Each named move below is a turn or a mirror, shown by a few rows before and after it. Which moves, in which order, take the first row of each later pair to the second? The first pair is answered.
rilur:
[9.8,6.5,7.2,1.5,10.7,-6.8,14.1,-19.8,-2.2,30.1,-10.0,-20.0,-0.1] |-> [6.2,19.4,12.9,0.3,16.6,-2.9,7.7,-19.4,1.3,26.4,-6.8,-13.8,-0.9]
[-1.3,-53.4,-22.0,5.8,-30.6,-38.9,25.8,-16.9,-6.2,12.1,-20.1,-33.0,22.2] |-> [-17.8,51.0,50.2,-6.5,14.5,-11.7,-31.0,-18.9,20.5,-12.3,-6.0,23.1,0.0]
[-7.3,13.5,28.6,-23.8,2.5,12.8,-2.4,17.7,-3.1,-19.4,-8.7,12.6,-20.8] |-> [1.9,-32.3,-2.5,-17.8,-16.2,1.8,21.4,17.4,-14.2,-10.4,-12.9,-7.8,-9.3]
netot:
[1.3,27.0,1.2,12.6,17.1,20.1,-15.1,11.8,9.4,26.6,12.6,9.3,8.1] |-> [-0.3,30.9,4.7,5.0,20.4,20.9,-19.3,15.1,9.7,12.4,11.6,14.8,-0.4]
[9.2,-34.2,-14.6,20.6,-3.6,-5.0,17.5,-7.9,-4.2,15.1,-9.6,-27.4,7.2] |-> [15.8,-28.3,-30.5,30.2,-2.0,-2.5,3.7,-13.7,-3.7,10.3,-8.3,-7.0,10.0]
[8.6,-6.5,5.6,9.0,-6.7,10.6,17.7,2.1,-19.2,-0.1,-7.3,-3.8,13.8] |-> [9.6,-5.0,1.3,13.3,-6.6,11.6,13.3,0.9,-18.5,3.9,-6.6,1.9,17.1]
[0.8,1.5,4.3,4.2,-7.8,-16.8,8.0,-22.2,0.5,4.2,-13.2,-30.5,1.0] |-> [2.5,0.8,-6.1,12.6,-6.3,-13.9,2.7,-25.8,-0.8,8.7,-10.5,-22.9,6.6]
Fure:
[-6.6,19.2,21.3,-8.6,8.2,16.8,-16.1,15.5,7.8,3.9,19.7,6.9,-19.6] |-> [-8.1,11.2,7.5,2.4,7.5,-7.3,-25.1,-26.8,10.2,2.9,22.2,17.9,9.5]
[16.0,5.8,-0.2,-8.5,4.8,-24.7,-3.1,-28.0,1.4,-22.6,-0.8,39.7,13.8] |-> [23.6,6.0,-6.2,-12.5,1.5,10.1,3.6,30.6,-6.0,-19.5,-4.3,37.3,-18.2]
[-5.3,24.2,14.1,22.0,5.5,22.3,1.4,31.4,1.8,42.0,4.4,-7.9,1.8] |-> [-12.7,22.6,21.6,24.5,9.4,-7.2,-2.0,-13.7,6.2,36.5,5.7,-7.8,28.8]
[-0.9,6.1,3.6,12.0,-13.9,-11.1,10.7,-25.9,-11.2,2.5,5.8,-26.7,14.0] |-> [10.1,2.2,-22.7,16.6,-18.4,14.9,8.4,8.0,-18.2,7.2,6.4,-17.8,-3.7]
res:
[-1.8,-8.5,-0.3,-2.0,-5.1,-11.5,-3.5,-20.3,6.3,-2.5,-2.7,8.4,16.1] |-> [-4.1,3.6,12.9,1.2,5.3,-2.5,-6.1,-15.6,8.4,13.2,0.8,7.7,18.5]
[-13.4,17.0,25.3,3.4,8.1,-18.1,-27.6,-34.7,-6.0,5.9,10.4,21.4,14.7] |-> [-2.8,-17.4,-9.8,18.7,-1.8,-15.2,-8.9,-28.0,-16.6,36.2,10.5,3.2,27.2]
[-8.6,28.6,2.3,8.9,4.5,16.6,-6.6,13.2,1.9,23.9,4.7,5.0,-1.0] |-> [-1.7,-13.1,-35.1,3.3,-21.4,-0.9,2.0,5.3,-7.7,-1.9,-3.8,7.3,-1.2]
[30.7,-8.5,-30.7,39.1,13.6,18.5,4.3,34.0,16.1,52.6,8.4,3.1,18.5] |-> [23.0,-14.0,-28.9,-7.9,-13.8,-21.7,-19.4,4.2,22.8,-58.7,-11.1,40.9,-12.0]
fedu:
[-8.0,-3.3,-24.8,0.1,-17.0,29.0,-22.8,24.2,-12.5,-31.4,-4.5,22.0,-21.9] |-> [-18.2,24.8,0.6,1.2,0.9,12.8,-38.5,-11.7,-2.1,-32.6,-0.7,33.3,-2.9]
[11.7,54.7,43.2,21.4,33.5,45.4,-12.2,19.0,18.2,33.6,11.4,7.6,2.4] |-> [27.0,7.5,-0.9,8.1,0.0,59.2,6.0,70.7,2.2,11.4,-4.1,-3.8,-34.4]
[-6.1,40.6,15.5,-15.8,2.6,14.7,-5.4,4.9,-5.5,15.3,5.7,8.3,-23.1] |-> [-2.3,31.2,2.7,-16.6,-2.5,19.8,0.9,19.9,-10.4,16.6,5.2,2.1,-30.0]
Now pairs of rows:
(two moves a pair)
[-2.1,-29.0,7.4,-16.4,-8.7,-16.6,21.7,-9.9,-4.9,-8.8,-3.1,-31.3,0.8] |-> [10.8,0.7,-29.5,9.9,2.9,-2.4,-21.2,-22.6,-3.6,-13.5,1.8,25.5,8.9]
rilur Fure
[3.5,11.7,-7.6,-0.7,1.4,-28.7,-4.3,-42.1,10.5,18.2,-5.8,9.2,49.0] |-> [19.0,8.1,-42.6,16.1,-2.7,2.8,-8.5,-5.6,1.8,33.1,-5.8,22.2,36.6]
fedu netot
[-12.4,11.1,18.7,36.9,-12.4,-32.4,16.6,-19.7,-2.8,3.1,4.7,-26.2,3.6] |-> [2.9,-1.0,-27.3,37.2,-29.9,-20.8,0.3,0.7,-10.7,-23.9,-2.6,5.7,-19.5]
Fure fedu
[-1.8,-31.3,-3.2,-24.3,-11.0,6.5,27.0,24.5,-4.8,12.1,25.8,-11.7,-0.3] |-> [-3.1,-30.3,-12.8,-10.2,-6.3,-13.7,14.6,-18.2,-1.0,18.1,28.0,2.1,29.4]
Fure netot
[5.9,37.0,-0.3,-9.7,5.7,23.2,-27.5,11.0,11.8,-4.0,-2.6,22.4,-22.3] |-> [-2.8,-12.0,21.1,-30.8,-11.9,-8.7,23.3,4.1,6.9,2.7,-10.6,-37.3,-13.3]
rilur Fure
[14.2,4.8,-28.6,17.0,17.1,20.7,27.9,41.5,-14.7,17.0,-3.7,-10.2,-27.7] |-> [-7.6,10.3,9.6,-20.9,13.0,-35.5,14.9,-24.4,-1.0,-51.1,-11.2,5.2,-18.6]
res Fure
[8.7,-28.2,-32.5,9.8,-11.3,-8.6,-1.7,-22.3,3.6,-9.0,-6.0,-3.9,18.9] |-> [-0.8,30.2,16.4,6.9,20.2,12.8,-24.7,-15.0,16.3,-3.2,3.5,12.6,7.6]
netot res
[14.3,-19.7,20.4,18.5,-0.3,-1.9,3.3,-16.7,1.2,21.6,0.8,-20.0,-13.9] |-> [9.8,-13.9,27.7,12.2,1.5,-10.4,-2.5,-28.5,6.0,6.4,0.7,-12.7,-10.3]
res fedu
